0: [108  96  71 217 167 100 139 131  92 107 157  69 145  87 158 185 213 135
 172 145  82 112  97 210  94 108  86 125 149 123 150  42 115]
1: [119  74  78  56 116 164  94  28 187  78  92 150 103 158 152  97 102 124
  54 152 183 112 149 111  71 116 111 209 143 144 148  97 132]
2: [137 118  57 161 195 161  90  61  80  76 206 158 160 127  82  87 152 131
 166 146 133 163 126 142 112 132 127 123 189 100 173 137 109]
3: [142 148 166  58 119 149 185 202 157 145 118 100 114 127 161  90 119 183
 115 131 126 121 109 112 153  87 146 195 161 132  33 147  86]
4: [148 162 144 214 102 109 164 176 150 111 127  77 165 119 169 233 191 164
 171 147  94 108 117 171 112 128  45 156 160 157 148 118  89]
5: [210 107  81 181 225  28 128  98  49  92 146 112 159 135  40 164 127 151
 134 119  55 118  82 152 150 152 140  35 160  46 113 122 109]
6: [157 149 126 237  98  76 134 177 137 148 138  71 169 108 166 232 185 164
 169 138  96  96 116 159 113 142  57 128 165 163 143 111  89]
7: [188 113 142 105 103  90 131 139 125 170  78 118 121 171 147 151 120 143
  74  92 143  83 141  89 120 139 129 127 101 159 145 128 145]
8: [ 83 105 111 118 108 161  58 150  72 229  76 158 130 161  78 103  39 118
 143  84 149  64 154  74 157 161 169  70  33  99 137 191 216]
9: [189 250 226 240  99  74 136 135 159 145 114 110 175 141  65 121 156 119
 146 133  89 168 135 126 163 105 121  49 164 100 154 165 140]
10: [100 176 161 179  68 135 107  83 184 107  84 155 122 131  87 176  98  86
 117 128 110 110 184 122 122 163 103 109  68 140 211 155 160]
11: [ 94 149  92 155 155 221  95  80 139 185 149 196 104 144  94   0 106 105
 133 115 159 174  99 105 116 115 175  65 149  92 154 202 189]
12: [ 79 131 198  78 132 130 107 228  88 163 174 121 154 103 161 110 100 120
 144 106 169 152  71 115 147 147 203 208  92 145  47 153  80]
13: [ 83  81  61  86 228 118  91  25 100  33 160 107 105  67  49  37 169  68
 121 155  96 210  64 205 139  49 165 134 160  38  82  54 129]
14: [163 114  54 177 147 154 169 114 104 187 157 205 109 147 149 124 129 149
 103 101 155  92 127 115  83 156 119  82 174 163 184 151 107]
15: [ 72  76  73  64 204 117  62  58  81  58 197  93 109  96  60  44 171  94
 146 148 111 174  74 174 122   7 126 138 151  71  88  45 143]
16: [190 107  68  95 121 131 161 166  48 182 172 142 153 138 177 139 179 155
 105  97 157  92 116 124 109 104 110 151 207 198 155 136  83]
17: [110  93  90 222 171 133 146 189 131 205 130  62 115 111 160 151 160 142
 154 145 106  86 105 177  80 131 141  80 114 124 150  82 111]
18: [ 89 168 190 203  93  83 125 195 126 184  97  94 111  63  99 200 147  58
 189 111  81 148  96 195 169 130 131  71  55 130 123  81 135]
19: [141 155 187  95 130  71 104 105 183  98  85  56 138 110 119 148 135 128
  76 161  89 128 105 134 119  71 111 124 129 116 123  51 152]
20: [131 149 110 107  81 134  23  90  79  80 192 176 205 131  67  60 150 148
 176 118 117 154 109 138 158  33  74 169 195 144 119 161 127]
21: [183 180 155 124 120  99 145 115  90 150 159 169 143 164  91  59 127 138
 115  98 135 150 131  97 142 106 167 113 172 145 118 182 131]
22: [124 146 149 100 112 145  99  82 117 127 128 108 160  94 109 113 141  88
  86 124 102 141 146  91 133 119 158 102 112 159 206  91 131]
23: [ 97 112 140  83 105 132  45 121 150  87 118  63 194 155 142 117 135 145
 150 149 136  86 174 106  98  83 115 151 108 115 186  62 137]
24: [ 91 136 118  52 102 164  33  94  62 157 182 199 149 151 120  24  78 116
 132 123 164 136 109  58 121 137 175 158 125 147 127 186 147]
25: [120 148 146  88 109 131  88  94 110 133 129 123 162  99 106 113 148  67
  85  99 115 139 145  97 132 125 158 112 117 147 216  92 135]
26: [202  50  87  22 133 111  55  85 114 123  79 145 112 173  89 120  58 154
  94 113 133  65 100 107 126  97 120 112  96  92  88 130 190]
27: [199 125 135 100 117  76 140 149  36 130 166 143 137 157  71 108 119 165
 155  90 148 149  78 117 185  90 134 142 138 106  36 176 142]
28: [209 101 169  74 133  53 177 159  88 106  77  61 129 140 112 165 144 146
 125  92 105  77 159 109 171 111 137  70 118 102  97  76 157]
29: [235 159 158 127 110  78 163 112  78 102 181 118 183 146 165 191 153 158
  58 117 156 128 172  97 148 145 150 115 200 170 179 136  45]
30: [118 170 112 156  96 177 194  55 140  94 166 199 117 101 100 137 140  87
 121 133 152 211 183 125 141 167 123 121 122 142 187 134 107]
31: [ 85 185 175 211 140 163 110 171 205 171  77 124 111 141  95  59  73 134
 201 152  61 101 112 128 155 140 138  68 102  81  95 191 186]
32: [137 214 136 224  42 176 181 147 172 106 161 154 146 138 112 162 175 144
 220 111 149 169 196 136 168 103  58 134 158 119 132 195 146]
33: [144 113  48 166 193 131  95  37  64  54 219 165 134 114  65  95 158 108
 133 155 116 169  97 156 101 137 120 104 191 122 156 135  93]
34: [139 135 164  51 124 125 181 178 174 123 132 122 109 109 159  89 119 188
 141 139 128 139 105 142 153  86 129 200 187 135   0 140  88]
35: [220 151 127  92  32  95 183  43 146 106  64 207 109 141  88 193 124 110
  84 100 124 110 201 113 163 127  67 134 145 135 152 150 156]

[166 130 159  96 123  72  65 169  28 155 187  92 200  82 127 149 155 123
 124  92  84 124  93 137 146  85 142 128 175 175 130  84  75] 16 25
[140 137  95 166 152 145  58 103  68 141 178 170 164 127 116 105 122 104
 122 112  98 119 101 125 109 148 150  82 140 126 184 148 109] 2 25
[157 109 106 135  46  88  99  89  63 123 108 184 148 129  82 208 143  95
 161  91 113 118 117 162 159  96  60 109 109 150 102 159 156] 35 27
[118 153 106 138 110 184 133 147 173 207  74 194  74 120 109  35  56 159
 167  96 106  87 116 109 155 117 132 120 114 113  40 249 162] 31 11
[ 54  73 111   0 126 155  39 135  66 158 149 164 126 102 148  43 123  74
  92 101 177 136  87 117  87 128 207 187 104 182 119  88 134] 24 12
[ 53 144 171 143 191 195 136 209 151 187 163  70 122 109 148   0 135 127
 163 145 121 171 101 109 129 101 217 133 120 117  83 109 118] 12 3
[ 95 193 150 142  80 138 141  88 178  65 137 144 148 101 121 193 132 103
 128 172 137 172 194 149 121 154 100 136 138 153 187 104  97] 30 10
[156 102 137 178 190  57 121 184  44 132 140 111 151 126  83 160 119 158
 131 106  72  98  91 143 152 152 164  61 117  76 108 147 124] 5 28
[114  95 100  55 168 142 111  56 209  62 117 134  80 152 148  79  99 122
  66 164 152 138 151 117  94 137 130 170 121 128 143 108 135] 1 22
[144 205 230 195 142  51 204 215 118 150 143  79 146  86 130 162 153 119
 137 118  98 176  88 136 168 173 185  97 113 123  79 126  73] 18 9
[ 80  98 109 146 138 118  93  97 163  61 112 125  96 104 102 167 114  79
 144 158  92 151 121 191 112 116  78 135  91  97  96 105 147] 19 10
[112  98 136  94 120 118 102 127 140 162  53 139  84 109 124 176  73  83
  98 121 120 118  97 155 124 155 145 139  90 123 105 137 149] 7 26
[107  84 146  96 190 110  92 108 153  99  87  90  95  94  86 102 114 102
 100 161  84 146  74 170 120  87 129 131  91  88  81  58 160] 19 15
[ 34  92  79 111  84 210 108  91 143 112 102 215  98 148 130 171  74  64
 151 116 189 129 147 129 128 184 141 156  26 137 145 177 186] 10 8
[171  67  57 148  95 109  50 140  53 165 144 104 196 166 146 147 176 194
 181 119  95  44  44 156 110  34  52 113 187 153 146  88 111] 16 0
[137 150 130 131 130 205 174 175 103 199 130 193 103 156 145  45 123 160
 168  84 138 110 150  89 150 121 165 115 129 154  85 219 154] 21 11
[197 151 121 144 105  96 162 126  65 140 174 146 156 122 148 183 142 137
 103 100 139 119 136 107 150 183 134 112 165 155 168 145  73] 29 16
[ 60  65  64  97 122 171 123 219  83 184 141 195  77 130 157  76  95 141
 213 102 188  97  54 140 119 131 130 224 110 149   0 219 139] 12 3
[140 122 164 171 179  85 178 206  84 153 142  91 146 108 149 164  87 141
 134 110 119 116 135 120 167 226 187 110 112 122  93 172  82] 12 7
[108 121 119 120  59 134  38  95 129 158  53 144 124 117 100 174 105 112
 139 126 100  78 112 174 132  82  69 126  92 148 135 126 192] 10 7
[130 144 121 247  96  92 152 182 121 134 144  64 166  75 149 241 191 153
 179 142  87  88 135 184 107 131  50  92 160 160 184  91  76] 6 4
[214 165 142 206 146  58 122  92  88  98 153 116 165 133  97 188 135 144
 132  95 106 113 123 143 143 163 127  92 156 111 160 163 101] 5 29
[151 133 131 111  95 195 162 190 105 197 127 155 110 159 145  40 127 153
 160  88 152 137 124  97 170  79 165 127 138 142  87 187 140] 21 3
[ 98 103 150  59 105 116 150 133 159 141  53 126  85 106 162 162  88 103
  63 131 132 134 120 107 128 176 164 161  78 179 109 127 112] 7 22
[ 80 114  88 181  81 173 109 206 103 174 167 156 134 145 136 100 146 147
 232  95 127 121 110 184 144  97  67 152 122 115  53 201 158] 32 27
[ 72 136  92 161 109 173 133 212 116 205 127 159 108 128 129  98 132 155
 212 107 130 110  81 178 154  91  98 146 111 124  51 192 172] 31 3
[ 71 169  94 253 110 213 190 115 190 169 126 170 121 125 193 176 129 147
 148 153 132 101 175 147  62 197 104  95 123 177 217 171  97] 14 10
[172 189 146  92  93 170 152  72 111 156 161 212 165 177 124  50  85 130
  54 108 188 173 184  33 133 148 172 144 177 159 179 213 110] 21 24
[153 171 114 149 124 138 192  66 178 123  75 199  74 123 121 176  68 127
  54 131 152 127 193  76 124 207 117  91 110 139 195 178 134] 10 30
[109 174 176 148 143 114 116 150 122 125 147 133 154 136 123 123 114 103
 130 125 107 172 102 142 147 127 151 142 127 107  92 169 107] 21 12
[118 173 136 134 136 202 157  75 227 113 107 194  86 166 104  22  84 118
 118 141 117 177 200  82 142 124 147  86 149  86 146 205 162] 11 30
[ 82 192 204  75  98 128 213 240 137  64 168 131 123  70 202 199 111 137
 109 141 173 185 149 121 148 203 174 231 140 172  50 142  23] 12 3
[ 58 124 137 127 158 125 126 103 237  20 118  99  98  85 123 150 123  92
 114 182 105 166 144 158 104 145 111 205 131 110 123  58 100] 19 1
[ 84 114  90 170 169 174 182 175 146 179 128 163  64 135 125  58 110 130
 157 132 157 158  81 157 114 142 160 126 104 114  56 219 153] 11 31
[168 170 198 147 207 103 148  69 246 141  59  59  88 125 121  51 106  96
  15 157 122 175 132  77 104 123 185 103 127  88 195  70 140] 19 22
[113  86 143  85 101 110 130 141 141  49 149  95 151 142 148 161 130 156
 140 126 148 117 204 102 137 140 123 152 112 119 151 100 116] 23 7
[105  70  98 151 189 129 142 191 104 192 131  46 139 117 183 119 152 156
 128 129 120  97  75 147  79 112 151  98 115 128 141  55 119] 17 0
[ 91 117 147 140 149 126 103 106 201 119  62 130  80 115 125 149  82  96
 104 154 106 112 142 164 122 172 122 128  71  98 119 123 160] 10 19
[194  86 106 122 161 125 204 125 165 180 108  65 117 146 217 115 180 159
  64 127 140 100 143 108  64 137 136  82 153 160 178  28 129] 7 17
[110 104 162  68 117 121 169 143 159 155  62 151  79  99 151 172  84  87
  57 118 148 127 141 104 114 196 176 151  67 153 104 138 101] 7 22
[ 90 130  76 255 179 142 150 126 171 141 138 126 123 117 129 164 160 116
 156 180  95 122 137 177  93 186  98  34 124 111 197 127 122] 17 0
[232 188 180  92  87 149 221 110 168 205  99 157 109 153 134  34 108 154
  70  98 145 131 203   0 166 116 168  88 172 143 135 201 162] 21 7
[122  68  72 211 208 131 232 131 182 154  84 113  58 128 182 160 128 164
  90 148 140  93 153 163  65 212 137  72 117 135 170 107 117] 17 14
[135 146 134  99  24 181 116  87  84 167 150 196 158 140 141 111 144  86
 115  77 188 145 162  80 127 137 140 132 132 190 193 156 137] 25 22
[202 118 108  56 172 118 202 101 152  99 110 145  70 134  82  54 114 164
 110 129 135 154 111 115 160  73 122 141 193  66  22 153 147] 34 3
[139  84  89 123  72 135 193 216  87 128 127 154  85 140 117 149 147 180
 229  99 158 116  80 195 157 109  65 180 141 111   0 224 139] 27 34
[198 164 152 214 164  62 103 124  89 110 152 130 171 162  77 152 126 159
 124 106  69 114 125 103 157 140 133  49 147  84 168 169 134] 5 9
[ 87 113 166 110  78 106 155 152 184  58 121 147 102 109 127 211  82  98
 155 112 160 126 142 163 149 179  99 190  76 135  55 147 124] 10 34
[121  99 136  92 127 135 184 188 168 145  86  53 124 126 223 183 166 166
  95 146 144  97 150 119  87 154 141 127  81 162 149  52 108] 7 17
[122  67  86  38 151 116   0 128  14 114 208 101 178 149  67   0 151 132
 158 114 152 150  17 147 138   0 137 170 167 104  53 115 133] 15 20
[183 161 173 118 110  74  72 155  18 131 186  92 219 111 133 143 171 144
 134 126 108 102 100 120 134  99 151 119 151 142 147  98  76] 29 22
[125 100  87 152 150 126  83 134  52 150 161 196 161 137 145 144 100 144
 136 137 146 124  97 108 119 200 159 134 110 141 154 181 106] 14 24
[188 158 160 145  92 103 144 136  89 138 148 172 156 131 154 215 130 139
  98 102 116 125 132 111 131 183 149 131 136 198 152 147  70] 29 7
[184 127 113 164 136  95 153 175 109 156 124  50 161 140 176 154 200 191
 113 127 101  98 120 141  81 120 112 114 206 155 156  72  88] 6 4
[ 56 119  94 166  98 196 116 225 106 225 149 124 108 130 140  76 145 162
 225 125 123 121  67 169 144 107 107 140  99 138  56 189 171] 31 17
[132 109 145  65  97 114 109 131 165 146  37  92 121 147 163 166  93 128
  69 110 150  76 149 109 135 143 121 171 102 144 108  95 151] 7 19
[ 79 126 177 117  81  91 100 171 157 112  86  86 132 108  87 205 110 113
 166 142 104 104 114 178 144  80  75 149 100  98  73 127 164] 19 18
[145  60 153  26 112  83 131 144  91 106  91 112  95 150 106 138  95 137
 100 108 164  88 100 122 149 109 120 191 105 101  43 123 147] 26 7
[  1 127 117 136 112 198  70 170 171 105 151 155 108 123 137  66  87 115
 215 166 127 149 111 160 169 131 126 194  93  81  58 213 171] 31 12
[150  84  55  89 207 134 101  47  64  84 199 179 153 155 115  37  92 129
  84 114 168 147 115 107  91 151 183 138 159 100 157 159 111] 2 33
[ 89 165 152 112 174 153 167 160 121 166 161 104  98 129 124   0 131 124
 122 117 155 175 117  90 141 115 207 102 136 106  89 150 140] 21 11
[ 66 100  79 167 191 194 136 168 150 196 125 191  61 149 147  38  90 122
 152 127 163 134  69 140 121 163 154 137  93  90  45 221 173] 11 31
